Some points:
[-19  -9 -16 -40  27  39 -45  -5  16 -10 -47 -18  28   7  35  -9  52 -18
   1 -62 -20  33  -2   4 -61  97   1  15  -7  28  56 -22   5  49  16  20
  56]
[ 47 -22 -46  31  28   0  19  19   5 -11  42  -8  -1 -32 -41   7  82  23
  58 -11 -41  -2 -63  60 -47  35 -45 -29  -4 -47 -46  25  -1 -21 -11  23
 -58]
[ 23  36   7  -9  28  42 -26  30 -13  -8  -9 -21 -48  57 -82 -47  -4  37
 -64  14  35  28 -14  -5  -4  84  -1 -36 -15  46  19  -5 -34  32 -46  11
  13]
[ 56  16  59  26  18  49  -7 -23  34 -11  46  20 -29 -40 -44 -19  -3 -16
  45  -5 -54 -55  99  26   8  12 -39  31  36   6 -12  14  29 -57   2 -12
  20]
[-25 -15   4  65   4  14  27 120 -11  -2  37  32  33   6  -6 -17  89  -2
  35  -8 -15 -27   5 -59   3   3   0  -4  -1  99 -13  27 -24  -3  12 -25
  36]
[ 82  55 -21  -7   0   5 -10 -36 -41 -53 -33  -8  35 -47 -12 -45  27 -44
  -1 -22  -9  40   5 -17  16 -20 -12  81  84  -2 -10  20 -44  79 -17  -3
  33]
[-24   9 -33  15  -9  28 -16 -47   5  47 -14 -18  17  -1 -72  25 -11   0
  -2 -27 -10  15 -12 -18  32 -34   1 -26  -8   4   8  -1 -45 -22  48 -32
  -6]
[-46  -2 -30  -6  -5 -16 -44  14 -32   9   8   8 -23 -44 -31  47 -27 -21
 -25 -15 -32 -38  24  51  15  37  69 -46  51   0 -19  14 -10  -5  38   5
  11]
[-25  18  16  -9 -61 -15  11  26  10  27 -15  22  48  60 -11   5 -28  -5
  15  -4 -16  74   0 -21 -21  18 -16 -17  88   0  -7   0  -3  12 -12 -16
 -46]
[-13   9  76 -27  -7 -30 -23 -47  17  31  16  -9  -8 -33 -21  66   9  11
  -9 -20   8  30 -50   4  25   4 -16   0  -1  22 -22  20 -45 -31  11 -38
  55]
[-34   4  39  13   9  14 -17 -22 -27  17 -30  16  12 -28  20 -22 -41 -11
   1   0 -42  52  14  -4 -36  13 -32   1  10   2   5  35 -34 -49 -24  -9
 -20]
[  3 -14  -5   5 -28 -35 -25  -3  -9 -11 -20 -18 -12 -30 -12   4 -36 -17
   9 -26  38  15 -18 -26  -5  42   0 -17  11 -26  23  26 -18 -43  50 -33
 -25]
[  0 -57   7  20 -35 -56 -10 -12 -20  -6  34 -58 -24  40  10   5 -21 -32
   8 -32  17  37  11 -23  85  30 -27 -20  10   3   8  22 -11  -9  -6  -5
  -8]
[-55  15  25  -9  25 -31 -36 -33 -20 -33 -13  30  29  37 -51  12 -11  11
  -3  -6  35 -14  59 -52 -24  23 -48 -20 -20 -31 -72  13  -2  16  42  10
 -21]
[-40  63 -40  -5 -27 -11   7 -12 -30  75 -19  -5  10 -25  40  -2  -1 -19
  -4  11 -27  14  90   4  20  11 -40  -1 -35 -13 -26  19 -39   1 -23 -13
  -1]
[-12  32 -15 -22  21  -3 -28  55 -17  28  -7  73 -16 -81 -11   3 -15  39
  19 -35   4  75  44 -15  53   1   7  33  19 -32 -15 -69  -3  15 -48 -17
 -21]
[ -2 -37 -33  30 -33 -20 -35 -18  23  43   9  58 -23  32 -16 -33  -3 -21
 -23  22  12 -12 -39  54  18  -3  28  58 -34 -13 -42  48  70  42  -2 -41
  25]
[-10 -21 -32 -15  99 -49  54   5  68 -23 -35  39 -18  10  25 -29 -14 -18
 -51   3 -29 -36 -42  10  54 -12 -24  53  32  -9  23 -10 -57 -21  13  26
  -8]
[  6 -67 -12 -39  23  40  -4  -2   5 -21 -25  47  50  37  33   7   6 -16
  24 -13  88  10  22  38  50 -39   0 -16 -44 -14  15  58  -3 -38  -9 -28
 -29]
[-13   3  15  59   8  22  48 -28  18 -28 -79   9 -12  48   2  55   2 -28
 -21   1  27 -25  13  67   9   9  46  15   5  12 -15 -14  38   2 -52 -52
 -39]
[-23  33 -28 -56 -51  -7  37 -21  55 -43  73   9 -18   4 -26 -60 -19   2
  22 -32 -15  -1  38  34 -40 -32  43 -45 -36  75  23   5  11   5  -7 -54
 -31]
[ 23 -13  16 -26 -35   5  35   5  29  20 -25 -24  55 -11   8   7  -6  59
  32  50  -6 -34 -14 -44  18  38  41  42   1  -8   0  -6  36  12  -9  29
  13]
[-10   1  29  88 -11  16   0  38  41   6  -6 -54  21 -40   6  -3   2  27
  -7  -3  45  -7  -2 -16 -27 -23  29  40 -39 -18  19   7 -12  30   8  50
 -41]
[ 24  10 -20  47  -7  11 -21 -14  15  -6 -12 -19  26   9  31  40 -36  41
 -35  19  -1 -11 -28  30   6 -47 -42  25 -20  53 -29 -29  36  30  31 -19
 -17]
[ -5  -1 -17 -13  -5  31  -2  23 -44 -62  51 -10  33   2  16  -5 -31  24
 -54  59  46  -8 -24  -6 -18  -3  34  47  12  -3 -14  -8   6 -54  18 -15
   7]
[ 40 -44 -29  26 -17  27   2 -16  -3  -5 -11  13  29 -43  20   8 -43  -8
   5  42 -10  -7 -15  -9  15  14   1 -58 -36  85 -21 -12  23  30  -1  74
   4]
[-10 -34  -2  -3 -34  19  20 -29  -7  15 -14  -1  42 -31   2 -47  37  39
 -29  17  60 -43  -3   1 -16 -21  21 -36  33 -11 -15 -34 -16 -13 -48  61
  30]
[ -7 -33  43 -21  36  -7  -5  11  77 -26   4  -5 -41 -17  41  10  16 -17
 -28  65 -43  -5   3 -30   5 -51  -8 -60  45 -58  45  49   1  77 -18  -6
  -3]
[ 91  -9  -6  11  20 -32  43 116  -5  -4 -59 -36  38  -3 -34 -28 -33 -17
  11 -42 -15 -11  30  -7 -28 -49  26 -38 -44 -41 -18 -18  17  -9 -13 -66
 120]
[ -8   3   6  -4  24  -4  54 -32   2   1  38 -43  49 -39  17 -13  40 -52
   5  44  24  11 -33 -19  -9   7  33 -52  -3   9 -44 -62  48 -16  -6   3
  -5]
[-32  15  -5 -52 -23  20  18  52  35 -17  10 -24  10 -36  -5  -6 -16 -17
  18   7   9 -31 -41 -43 -25  33  28  50 -48   9 -27  14  -4  -8 -50   5
 -15]
[-15 -20 -15  71 -12 -11  23 -20  18 -20  16  -9 -50 -40  38 -17 -23  72
 -76 -12  28   4   3   3 -46 -12 -15   3  -6  26  -4  -9  44   7   9 -48
   3]
[ 62  59 -34 -10  26 -27 -40 -16  63  48   2  11 -31   2  12   5   7 -14
  30   8  48 -12  58  -6 -27 -17  68   3  25 -10  -9  11   3 -27  45  16
 -23]
[-44  19  34  27 -39 -29  65 -21 -31 -48 -38  57 -31 -13 -36  24   8 -12
  54  13  10  25  -4  46  27 -13   4  -2 -21 -12  41   9  15 -36  50  41
  70]
[-36  20  15 -24  51 -20 -20  -3 -26  -7 -29 -43 -44  46  31  29 -15  19
  36 -14  -5  35 -10 -13 -13 -64 -23 -23  38  37 -23  61  41 -32 -57  70
  45]
[ -3  42  72 -10  31  34  38  16 -29  26  25  22  -1  13  33 -13 -26 -22
 -32 -13 -15  20 -24  45  22  -6  20 -26   6 -40   3  31   6   7  72  12
  -9]
[  6 -22   8  12   3 -17   5 -30  30 -37  38 -46  29  22  19 -28  20  77
  13 -11 -73  18  10  46  13   5  46  42 -42 -15 -25 -23 -15  15  -7  47
 -16]
[-17 -18 -24  28 -44  65   8  19  31 -17  63  -9 -57  54  35  33 -54 -27
  62 -22  29 -19 -15 -11 -23   5 -64  15  20 -43 -34 -76 -41  45  -1  15
  70]
[ 51 -18  -8 -41 -62  40  22  30 -10  -4  -4 -12 -55  12  40   6  76  40
 -43  40 -10  -7   7   2  -9   7 -11 -11 -14  18 -28  -3 -34 -53  29 -17
 -28]
[-11  13 -31 -27 -22  28 -51  33  21 -23  11 -39  37  -1 -58  12  48  -5
 -25  42  -4   7  -4   1  20  27 -76 -11  -5 -42  74 -44  65  -5 -15  18
  15]
[ 14  51 -62  14  37 -23   4 -28 -27  60  33  25  17  36  59  18 -15  -2
 -19 -11 -14 -28 -18 -29 -10   9 -10 -16  10 -15  80  22  -4 -41 -40   8
   0]
[ -9 -38  -5 -17  37 -54 -52   1  -7  53  15 -14 -16  37 -15 -33  -9 -35
  37  79 -15  -1  23  52 -36 -39  12  54  -4  34  10 -50 -21  -4   3  -7
 -19]
[-29 -52 -43   3  44  26   2 -37 -53  34 -24 -29 -54  38 -20 -30 -11  -6
  24  -1 -45  -3 -16 -68  15 -13  39  46   3 -17  34  -7   9 -20  15  -5
 -23]
[ 37  15  54 -19 -38 -14 -39 -10 -23 -17   7  57 -12  26  14  34  30 -51
 -76 -42 -52   3 -20 -48 -21 -27 -10 -18 -54 -21   3 -36  33 -11 -32  59
 -34]
[ 16  43  41   2   4 -19 -52 -33 -52 -29  -4  46  16   6  57  -6  -2  22
  53  28 -11 -28 -48 -13  -5   0   4 -37 -19 -37  58  -2 -33  43 -30 -47
 -10]
[-22   5   9 -38  -8 -27 -15  11 -26  35 -38 -29 -30  -1   3 -36   6  -2
  21 -55  29 -61 -27  35  53 -21 -15  -2  23  23   7  -7  32  -1  44   5
 -38]
[ 19 -45  35 -45  11 -16  82 -25 -52   6  36  14  -6  -6 -46  88  -7  13
 -13 -21  34 -21  26 -12 -32 -21 -26  12  -4 -13  37  -1 -16  85  30  -2
 -31]
These points spread out most along one direction. Where along it does each point below lie, from 0 to 99? The average is 50, and the first point in the table lies past the average. One standard deviation of the points above along it is 16.
[-10 -21 -32 -15  99 -49  54   5  68 -23 -35  39 -18  10  25 -29 -14 -18
 -51   3 -29 -36 -42  10  54 -12 -24  53  32  -9  23 -10 -57 -21  13  26
  -8] 40
[ -8   3   6  -4  24  -4  54 -32   2   1  38 -43  49 -39  17 -13  40 -52
   5  44  24  11 -33 -19  -9   7  33 -52  -3   9 -44 -62  48 -16  -6   3
  -5] 71
[-13   9  76 -27  -7 -30 -23 -47  17  31  16  -9  -8 -33 -21  66   9  11
  -9 -20   8  30 -50   4  25   4 -16   0  -1  22 -22  20 -45 -31  11 -38
  55] 31
[-17 -18 -24  28 -44  65   8  19  31 -17  63  -9 -57  54  35  33 -54 -27
  62 -22  29 -19 -15 -11 -23   5 -64  15  20 -43 -34 -76 -41  45  -1  15
  70] 60
[-44  19  34  27 -39 -29  65 -21 -31 -48 -38  57 -31 -13 -36  24   8 -12
  54  13  10  25  -4  46  27 -13   4  -2 -21 -12  41   9  15 -36  50  41
  70] 37
[  0 -57   7  20 -35 -56 -10 -12 -20  -6  34 -58 -24  40  10   5 -21 -32
   8 -32  17  37  11 -23  85  30 -27 -20  10   3   8  22 -11  -9  -6  -5
  -8] 33
[ -9 -38  -5 -17  37 -54 -52   1  -7  53  15 -14 -16  37 -15 -33  -9 -35
  37  79 -15  -1  23  52 -36 -39  12  54  -4  34  10 -50 -21  -4   3  -7
 -19] 45
[ 56  16  59  26  18  49  -7 -23  34 -11  46  20 -29 -40 -44 -19  -3 -16
  45  -5 -54 -55  99  26   8  12 -39  31  36   6 -12  14  29 -57   2 -12
  20] 48
[ 37  15  54 -19 -38 -14 -39 -10 -23 -17   7  57 -12  26  14  34  30 -51
 -76 -42 -52   3 -20 -48 -21 -27 -10 -18 -54 -21   3 -36  33 -11 -32  59
 -34] 43
[-24   9 -33  15  -9  28 -16 -47   5  47 -14 -18  17  -1 -72  25 -11   0
  -2 -27 -10  15 -12 -18  32 -34   1 -26  -8   4   8  -1 -45 -22  48 -32
  -6] 33
[-19  -9 -16 -40  27  39 -45  -5  16 -10 -47 -18  28   7  35  -9  52 -18
   1 -62 -20  33  -2   4 -61  97   1  15  -7  28  56 -22   5  49  16  20
  56] 55
[-11  13 -31 -27 -22  28 -51  33  21 -23  11 -39  37  -1 -58  12  48  -5
 -25  42  -4   7  -4   1  20  27 -76 -11  -5 -42  74 -44  65  -5 -15  18
  15] 62
